(in the rows, 128 means zero)
One turn sends every row of this set to another row. A few are shown first. Where does it send the rows asked after them?
Z179: [147 123 114 144 127 133 128 126 141 159 119 153 133 141 131  96 157 123
 123 122 180 117 106 114]
Z555: [ 97 116 135 135 154 125 123 116 162 168 156 144 136 111 138 127 145 103
 110 111 135 152 117 129]
Z122: [147 100 127 126 127 111 123 131 122 152 143 108 138 143 136 145 113 116
 145 113 128 133 100 111]
Z280: [112 145  89 145 109 114 137 132 113 120 132 114 115 113 131 120 106 124
 130  92 121 142  99 114]
Z162: [160 149  97 113 125 131 143 147 139 141 127 106 144 116 139  91 145 147
 128 118 129 146 125 114]
Z75: [110 134  75 150 114 118 138 127 118 137 142 116 126 113 134 113 114 133
 127  80 124 133  90 124]
Z152: [121 139 127  99 145 110 130 130 120 159 138 139 143 139 120 126 119 117
 119  88 121 103  93 125]
Z127: [155 125 129 147 123 122 145 149 106 156 103 136 103 121 137 125 117 126
 116 114 115 120 119 149]
Z743: [138 135 120 159 125 139 140 130 133 150 116 161 131 139 142 113 156 132
 137 141 168 132 128 115]
Z926: [137 117 115 166 159 127 151 155 119 137 124 159 135 136 148 124 127 138
  96 129 116 130 134 131]
Z421: [147 123 116 148 129 132 123 129 136 153 121 158 130 146 132 103 158 124
 128 129 179 120 119 115]
Z301: [126 120 135 130 179 162 115 144 137 130 123 128 128 122 116 132 137 120
 132 122 121 157 131 127]
Z362: [121 151 143 119 142 119  85 133 136 147 129 135 151 122 139  99 142 123
 137 107 161 154 129 136]
Z871: [115 114  89 126 124 133 118 126 143 122 148 137 149 103 134 123 138 115
 121 109 152 150 103  87]
Z896: [141 124 132 148 135 113 147 135 116 156 122 137 121 129 134 136 115 123
  95 107 112 105 129 159]
Z44: [142 136 134 160 148 136 114 125 142 122 110 143 123 136 165 114  99 123
  88 105 140 133 117 144]
Z671: [ 94 148 134 126 121 118 137 127 145 148 115 139 133 125 138 134 141 118
 124  89 125 139 158 138]
Z281: [122 149 116 136 114 127 123 130 108 115 126 126 118 111 129 130 100  98
 129  99 116 145 115 106]
Z356: [114 126 118 144 151 140 129 135 158 162 146 132 152 117 155 120 135 146
  99  95 102 148 125 162]
Z932: [135 129  99 155 159 150 124 139 151 131 162 133 138 131 132  96 112 132
  94 100 117 135  90 102]
Z700: [108 121 128 143 152 136 126 134 161 164 155 129 153 113 151 119 133 145
  97  98 108 140 118 156]
Z972: [130 147 120 160 114 141 148 128 128 137 106 158 131 135 148 117 145 136
 136 143 145 137 138 121]
Z305: [119 147 141 106 114 121 103 145 133 133 132 124 137 106 135  99 133 129
 137  98 160 157 130 126]
Z402: [ 93 117 130 139 157 128 124 120 159 172 160 135 142 113 145 123 137 124
 103 104 116 144 119 144]
Z606: [160 152 112 125 132 121 150 142 137 150 126 104 138 138 144  86 138 153
 129 119 125 132 135 128]
Z41: [121 150 107 139 113 124 130 138 109 119 123 117 113 114 131 127  95 107
 125  96 119 149 113 107]
Z621: [114 130 122 111 158 156 131 151 132 129 146 131 111 129 150 137 147 148
  99 111 121 141 132 110]
Z487: [120 151  95 155 140 133 106 144 156 142 133 113 123 141 140  90 124 139
 134  91 156 134  94 106]
Z799: [134 122  99 168 111 157 158 117 133 165 134 126 136 143 146 132 134 127
 112 118 135 117 102 144]
Z503: [140 121  94 166 152 164 109 142 152 142 145 132 140 146 141 110 127 127
 106 113 135 139  95  95]
Z103: [141 121 141 138 119 113 119 163 134 143 142 164 134 122 123  97 114 101
 107  86 140 149 116 139]
Z490: [138 120 127 143 173 179 118 125 131 139 123 125 128 138 129 139 140 114
 130 120 121 144 123 132]
Z533: [145 137 111 164 115 143  81 145 132 155 129 128 134  99 141  89 131 139
 101  98 134 131 113 120]
Z656: [131 137 116 111 148 122 118 135 105 162 151 132 135 137 126 129 118 120
 120 100 130 107  73 116]
Z814: [122 158 107 139 138 136 137 149 139 158 129 103 156 140 102 106 135 139
 125 119 156 113 133 137]
Z428: [122 129 159 120 117 114 107 123 117 160 153 126 119  99 123 120 121 117
 123 119 136 149 118 142]

Z896 -> Z503
Z362 -> Z127
Z421 -> Z41
And these:
Z179 -> Z281
Z487 -> Z428
Z555 -> Z972
Z162 -> Z152
Z606 -> Z656
Z280 -> Z402
Z799 -> Z871
Z814 -> Z122
Z533 -> Z103

One turn sends every row of this set to another row. A few are shown first. Where does it send the rows asked after them?
Z689: [121 123 146 140 129 134 129 129 134 152 112 174]
Z753: [143 115 102 124 128 146 116 121 110 131 125  98]
Z585: [124 107 128 119 112 146 107 129 114 164 123 144]
Z153: [111 109 128 121 118 143 106 129 109 156 122 150]
Z559: [152 150 119 138 142 135 115 109 147 126 109 145]
Z874: [148 121 144 161 109 110 155 139 125 127 121 121]
Z183: [121 119 138 138 117 139 130 132 144 161 118 169]
Z86: [137 124  97 115 135 140 122 118 109 129 120 103]
Z631: [119 122 121 147 100 149 123 122 121 134 146  99]
Z66: [134 126 121 141 150 111 143 132 148 124  91 112]
Z866: [121 116 119 156 117 156 128 123 119 115 147 103]
Z598: [112 101 127 122 116 146 113 141 124 160 120 151]
Z641: [132 145 129 154 107 122  97 138 144 116 131 144]
Z394: [125 109 109 141 127 163 129 119 123 113 145 108]
Z572: [144 152 109 134 146 140 117 115 144 119 117 147]
Z396: [100 107 143 132 124 127 145 134 119 161 106 133]
Z339: [145 138 109 139 148 148 111 112 153 121 117 140]
Z973: [146 104 128 148 133 112 152 144 121 105 113 119]
Z594: [120 136 118 150 134 128 107 139 154  96 122 142]
Z165: [145 107 101 122 138 139 120 117 115 130 116 101]
Z586: [143 112 130 156 118 108 159 138 128 114 133 114]
Z273: [121 118 109 144 110 144 121 123 127 118 157 105]
Z460: [133 136 120 135 147 112 155 129 136 126  96 112]
Z130: [120 103 125 121 107 141 114 134 118 164 124 149]
Z592: [139 125 103 117 129 139 109 110 113 135 115 102]
Z661: [113 114 117 139 109 145 129 114 125 124 158 110]
Z308: [120 137 126 146 116 112 106 135 148 106 139 149]
Z564: [122 110 139 135 123 139 129 142 139 156 112 169]
Z544: [106  99 138 131 120 136 142 144 130 163 109 140]
Z616: [106 106 138 132 113 123 141 143 132 165 107 137]
Z849: [124 127 145 140 124 139 126 129 146 159 113 167]
Z464: [134 132 127 138 141 114 151 119 137 135  92 103]
Z990: [109 108 144 130 118 121 141 140 128 165 101 128]
Z610: [136 128 127 145 141 109 150 139 140 125  94 106]
Z255: [146 149 115 145 141 145 111 120 154 119 120 145]
Z270: [122 138 124 160 122 126 101 142 141  99 130 136]
Z672: [134 137 120 154 119 114 110 139 150 103 138 144]
Z666: [142 109 137 149 116 102 158 135 122 117 132 127]
Z139: [147 113 136 163 123 113 148 144 117 107 121 121]

Z666 -> Z661
Z273 -> Z672
And these:
Z270 -> Z139
Z572 -> Z460
Z544 -> Z598
Z130 -> Z183
Z464 -> Z592
Z339 -> Z66
Z641 -> Z874
Z394 -> Z594
Z585 -> Z849
Z753 -> Z255
Z153 -> Z689

